In the rows, 128 means zero.
Rotation paths and how fast each direction turns (deg/step)
Each turn is a multiple of 5 degrees from 10 to 175, or 0.
Rotation 1:
[114 136 119 129 117 122 128 139 131 136 127]
[112 132 119 133 116 119 131 136 131 135 128]
[113 130 119 135 116 118 133 131 130 133 129]
[116 127 119 135 116 116 136 129 129 130 132]
[121 125 117 137 116 115 138 127 129 129 134]
[126 124 118 136 117 113 140 127 126 129 136]
[131 125 117 133 120 114 139 128 127 129 138]
[136 125 116 129 124 115 142 129 124 129 136]
[139 127 114 126 124 117 141 131 124 132 135]
[140 129 115 121 125 119 139 132 123 134 133]
[136 132 114 118 125 122 138 133 125 137 131]
[134 134 115 114 126 124 136 135 125 139 128]
[129 138 115 116 125 125 135 136 127 142 125]
[124 139 117 119 124 126 135 135 128 141 123]
[119 140 117 121 124 125 134 133 130 140 122]
[115 140 118 126 124 124 134 132 132 141 123]
Directions:
[122 132 130 135 129 127 122 134 131 129 131]	20
[123 127 129 135 128 126 133 120 131 127 127]	25
Rotation 2:
[147 136 135 128 127 124 135 139 123 121 129]
[146 131 129 127 134 134 140 127 125 118 136]
[137 127 141 133 132 140 139 133 132 120 136]
[140 123 127 139 135 137 138 140 138 130 135]
[135 130 125 140 135 140 133 124 138 134 140]
[131 134 136 145 124 132 128 130 139 139 134]
[139 135 123 142 123 123 131 126 133 144 128]
[138 141 131 136 118 128 134 113 127 137 129]
[141 134 137 131 112 125 137 127 126 134 122]
[145 129 125 122 120 131 141 124 126 133 121]
[139 131 138 117 124 142 136 123 130 129 125]
[141 127 136 118 129 137 132 140 137 134 122]
[142 133 128 119 141 138 125 128 137 135 129]
[138 138 143 127 137 135 119 128 136 132 132]
[145 135 132 134 135 122 120 137 132 133 131]
[146 138 129 136 136 126 121 122 123 125 135]
Directions:
[129 134 124 132 122 130 124 128 122 125 123]	40
[130 127 125 124 120 127 124 129 133 125 135]	0
[129 121 127 128 127 138 129 130 128 125 126]	45
Rotation 3:
[125 133 115 116 123 136 131 117 128 116 131]
[117 133 120 119 121 133 123 121 134 112 124]
[118 138 129 125 116 132 121 126 138 114 133]
[128 140 124 127 118 138 128 122 137 120 142]
[131 136 115 123 124 140 132 118 133 119 135]
[121 132 114 122 125 138 130 120 136 114 121]
[117 137 125 128 119 134 124 127 139 113 123]
[125 140 127 134 118 137 127 130 141 117 137]
[130 139 118 131 125 142 134 124 136 120 138]
[127 134 111 126 129 141 136 123 135 116 124]
[118 134 118 129 126 137 130 130 136 112 118]
[120 139 127 134 120 135 129 136 140 113 130]
[128 139 125 135 125 139 135 135 136 118 140]
[130 137 114 130 131 142 140 130 132 118 132]
[121 132 115 127 132 138 137 133 131 112 120]
[116 135 126 131 126 135 131 140 133 110 124]
Directions:
[127 131 136 132 124 127 124 133 131 128 134]	80
Rotation 4:
[122 120 128 135 134 133 130 123 113 122 122]
[113 124 133 134 124 132 136 126 124 117 129]
[123 133 128 143 126 127 139 125 134 121 120]
[120 125 123 133 133 124 133 133 135 126 111]
[116 126 140 127 136 125 129 131 132 134 119]
[126 126 139 132 140 130 129 115 126 133 121]
[121 119 130 127 137 138 126 117 127 119 125]
[120 129 135 134 133 138 132 129 134 113 134]
[132 128 128 143 135 132 135 135 130 119 123]
[122 116 127 134 134 126 134 141 123 125 118]
[117 123 138 137 131 123 137 130 123 135 127]
[119 126 127 139 132 129 133 114 122 132 121]
[111 128 125 128 129 133 127 121 129 121 120]
[119 139 138 133 132 130 129 129 135 119 121]
[133 128 133 132 137 128 131 128 133 120 112]
[124 113 137 126 137 127 134 133 132 125 121]
Directions:
[127 121 129 127 124 128 132 119 128 128 133]	70
Rotation 5:
[124 118 129 131 125 138 141 128 120 121 141]
[124 115 131 127 136 115 140 130 122 131 138]
[136 116 145 133 132 118 131 126 131 133 120]
[136 132 142 138 112 124 125 129 128 126 132]
[133 141 126 126 121 116 124 138 115 121 131]
[123 133 130 120 132 126 121 129 114 122 112]
[117 124 129 122 118 133 123 111 125 121 121]
[134 121 113 126 121 127 132 114 124 123 133]
[141 114 124 122 134 136 129 127 115 132 132]
[130 122 144 113 132 130 128 126 127 136 138]
[137 135 140 122 125 121 142 124 137 126 131]
[135 136 136 137 124 131 144 135 119 123 124]
[113 132 136 136 127 125 132 133 111 130 131]
[118 127 131 133 134 109 124 115 121 127 122]
[137 121 132 137 128 126 117 115 126 118 119]
[136 122 129 127 118 133 113 129 120 117 140]
Directions:
[130 119 129 124 127 129 132 133 133 127 131]	45
[127 125 126 129 122 123 120 132 127 125 123]	35
[137 130 132 126 130 127 121 129 130 129 132]	60
Rotation 6:
[120 139 122 133 131 145 128 130 125 121 134]
[127 129 129 126 127 139 116 136 115 123 116]
[117 137 118 132 132 134 129 124 112 131 126]
[118 125 134 133 120 147 123 129 122 127 120]
[120 129 127 123 136 138 134 136 111 128 130]
[113 118 128 126 127 135 123 122 120 131 117]
[118 130 129 122 126 145 143 126 123 127 129]
[119 116 130 114 133 136 121 131 125 124 122]
[120 131 119 114 127 132 138 119 120 129 122]
[117 124 126 119 128 144 124 122 138 120 127]
[131 132 122 108 130 136 132 132 120 121 122]
[116 130 114 121 133 134 118 119 129 123 125]
[129 140 122 121 120 145 130 127 127 120 120]
[123 131 120 122 138 138 116 134 122 117 130]
[127 137 118 127 120 135 123 124 116 127 113]
[117 136 124 134 131 146 124 129 125 121 134]
Directions:
[126 131 134 131 127 119 131 129 130 122 127]	0
[124 122 130 130 130 128 118 127 133 126 127]	170
[128 132 129 138 128 130 124 132 121 129 128]	25
[124 130 123 132 125 125 129 119 129 132 125]	120
